In the rows, 128 means zero.
Families of rows that turns and mirrors carry onto each other, the same ones carrying the whole set onto itself: the rest of each named row's family, in list order:
3 families of 5 rows:
z_250: 172 128 123 124 147 141 114 77 137 140 141 133 102 178 103 112
z_133: 161 123 119 134 143 146 116 85 131 148 143 141 96 190 112 125
z_604: 136 108 105 192 129 119 149 126 170 143 123 129 95 137 111 104
z_67: 134 111 106 182 153 129 155 139 177 159 121 141 98 135 108 114
z_590: 99 115 86 137 106 107 143 172 143 138 106 140 127 84 136 120
z_106: 138 124 107 180 153 113 149 123 173 150 117 142 97 136 98 103
z_15: 156 121 117 129 121 136 106 75 145 140 150 137 107 177 109 115
z_307: 159 121 147 79 120 182 95 114 133 121 132 88 130 131 131 116
z_429: 105 130 76 135 129 108 146 184 131 138 113 153 125 98 143 132
z_198: 145 136 113 105 127 158 125 186 89 108 111 90 122 113 161 129
z_68: 162 131 146 63 134 175 100 116 114 126 123 101 128 130 125 122
z_115: 149 135 148 71 137 186 90 121 126 135 130 108 133 142 127 128
z_362: 142 122 104 97 100 144 126 173 87 105 114 92 121 105 162 127
z_35: 105 131 84 143 125 99 149 176 127 136 96 148 120 93 129 119
z_138: 142 132 116 97 120 145 133 181 85 112 96 98 120 96 149 124

The rest of the family of z_15: z_604, z_590, z_307, z_362
The rest of the family of z_198: z_133, z_67, z_429, z_115

Families of rows that turns and mirrors carry onto each other, the same ones carrying the whole set onto itself: the rest of each named row's family, in list order:
5 families of 6 rows:
z_44: 118 118 150 100 140 116 121 96 102 93 130 157 117 112 112 149 138 116
 128 129 149 134 152 103 139 162 95 161 140 152 106 68 84 120 142 68 129
 133 128 152 51 99 124
z_482: 108 80 139 112 117 101 151 121 79 136 121 120 133 130 135 160 127 103
 124 127 121 71 149 105 135 69 143 202 127 105 166 119 85 149 142 95 118
 134 120 132 117 163 179
z_156: 47 137 142 116 126 126 130 124 105 102 133 131 140 125 121 138 133 140
 155 118 137 111 137 105 125 131 194 173 101 105 81 119 128 163 171 138
 147 99 143 173 164 102 167
z_278: 109 131 158 69 90 66 144 124 125 112 169 110 116 145 156 99 175 168 144
 103 135 75 142 104 123 146 102 125 124 104 140 127 131 131 120 161 129
 101 67 125 136 94 124
z_691: 131 170 171 106 134 136 99 169 86 135 173 99 128 93 176 112 145 154 171
 109 101 72 115 119 109 125 143 155 154 127 124 96 147 140 126 152 84
 104 157 115 104 102 147
z_328: 128 113 141 102 94 66 103 121 125 85 110 114 110 116 151 114 140 181 159
 95 159 53 129 148 129 149 117 112 138 124 166 108 121 132 141 161 115
 97 76 142 106 100 109
z_543: 135 178 138 122 137 128 110 140 125 135 115 98 144 128 106 116 158 139
 147 107 120 96 120 148 112 112 167 155 151 127 60 110 124 188 144 131
 160 84 125 183 141 98 118
z_634: 79 140 133 133 131 137 152 126 122 114 111 113 107 123 145 123 125 119
 155 143 131 117 112 114 96 148 165 182 132 89 87 103 126 158 177 106
 175 115 140 171 166 97 138
z_257: 78 124 127 95 102 127 135 130 86 130 128 91 93 147 115 144 145 82 100
 129 143 71 154 80 110 94 162 136 134 86 170 101 95 105 146 129 141 151
 137 136 97 163 139
z_828: 106 130 132 135 123 140 96 139 89 134 134 163 153 135 103 98 96 156 80
 131 114 90 215 120 86 142 122 134 110 115 99 110 112 150 113 126 93 140
 170 161 123 108 122
z_552: 116 132 157 72 82 80 138 127 119 91 117 99 101 143 145 109 148 137 147
 127 151 79 158 119 115 187 132 105 80 78 134 128 161 142 139 135 139
 142 110 121 108 79 124
z_925: 133 87 165 83 139 95 148 134 137 111 104 134 142 79 147 134 108 114 116
 81 158 112 130 127 143 108 74 153 148 125 136 67 120 147 140 111 134
 117 123 130 64 119 131
z_742: 127 142 99 146 91 109 111 115 112 154 151 155 145 144 66 105 101 152 93
 160 117 94 133 137 123 161 131 139 130 132 100 114 115 186 120 124 95
 139 129 169 113 120 133
z_267: 103 125 118 120 111 130 121 132 73 130 165 152 156 166 80 104 117 183 97
 140 111 91 148 146 92 145 104 146 118 121 99 105 116 178 103 145 117
 130 184 161 131 127 100
z_637: 101 158 150 88 81 71 134 120 129 105 125 123 126 140 183 119 186 133 142
 102 155 86 159 90 100 143 116 109 118 92 138 137 145 138 132 113 143
 138 100 119 122 66 122
z_984: 115 134 128 96 73 74 133 123 100 120 139 78 117 128 153 152 156 166 166
 129 133 69 132 118 126 135 100 120 135 89 137 128 149 119 106 136 82
 135 69 112 113 95 141
z_870: 122 115 153 100 136 83 95 91 137 89 112 158 122 145 131 114 113 110 131
 136 128 139 123 89 126 157 88 151 130 167 132 91 87 143 135 86 106 139
 138 133 66 138 146
z_840: 118 152 128 134 106 108 161 129 115 140 113 132 180 122 116 139 162 136
 125 159 121 123 132 142 126 133 166 179 129 89 82 123 156 174 144 117
 138 101 121 151 158 71 149
z_752: 115 119 71 122 109 146 123 124 94 105 125 154 175 151 120 93 129 146 88
 146 126 70 126 157 131 129 108 149 142 103 117 97 142 177 108 162 119
 123 171 154 96 140 143
z_754: 126 170 205 97 118 137 112 137 109 147 194 123 113 124 165 104 117 135
 165 104 157 83 130 110 120 133 132 150 162 138 138 125 125 137 121 144
 81 89 133 99 134 129 101
z_649: 90 101 126 102 117 118 129 121 125 107 80 88 98 165 119 139 137 142 119
 140 139 68 161 83 114 70 159 150 134 101 161 106 116 110 118 107 133
 163 135 132 107 175 151
z_977: 152 113 192 123 151 77 153 110 112 110 110 134 153 108 106 146 107 105
 125 135 156 80 103 108 142 138 101 171 134 151 141 100 86 140 126 65
 127 133 122 134 84 137 111
z_48: 131 133 101 120 106 165 93 117 81 132 154 163 122 165 132 82 84 162 90
 138 129 80 193 131 110 141 92 136 122 114 102 119 125 149 129 109 123
 159 136 159 126 108 131
z_577: 99 182 205 123 167 158 112 111 95 113 162 128 139 129 153 115 108 131
 152 114 150 68 121 88 135 139 108 127 163 123 120 132 135 109 122 120
 100 102 136 109 130 113 98
z_205: 129 105 131 111 99 102 118 138 72 114 88 140 121 136 123 133 136 107 109
 102 122 27 139 102 157 86 165 159 149 136 166 91 84 166 122 118 139 140
 176 153 119 142 135
z_370: 138 103 172 95 131 76 148 108 126 113 90 139 135 111 138 123 119 114 121
 149 151 140 138 100 139 122 76 163 145 168 129 74 68 138 123 127 128
 133 148 148 78 143 112
z_461: 137 168 189 159 113 116 103 136 71 156 165 101 126 86 157 116 107 142
 167 131 137 58 146 111 97 140 114 135 148 120 145 145 107 138 113 139
 73 111 122 130 138 112 114
z_755: 134 167 209 116 161 164 97 115 80 112 159 102 113 122 148 108 104 127
 150 154 140 87 154 101 143 139 132 139 138 121 150 141 118 105 119 128
 115 89 162 126 113 100 143
z_794: 103 93 139 96 88 93 141 123 96 121 97 114 107 144 142 145 140 135 113
 143 121 91 163 87 134 75 152 178 162 120 193 101 98 147 127 118 150 134
 152 121 119 179 123
z_500: 101 139 132 107 102 124 144 160 99 104 119 100 161 136 108 138 146 147
 146 131 133 124 135 120 127 118 169 190 116 122 45 103 128 173 142 134
 154 92 150 165 175 111 125

The rest of the family of z_543: z_691, z_328, z_925, z_752, z_205
The rest of the family of z_267: z_278, z_754, z_370, z_794, z_500
The rest of the family of z_48: z_44, z_634, z_257, z_552, z_755

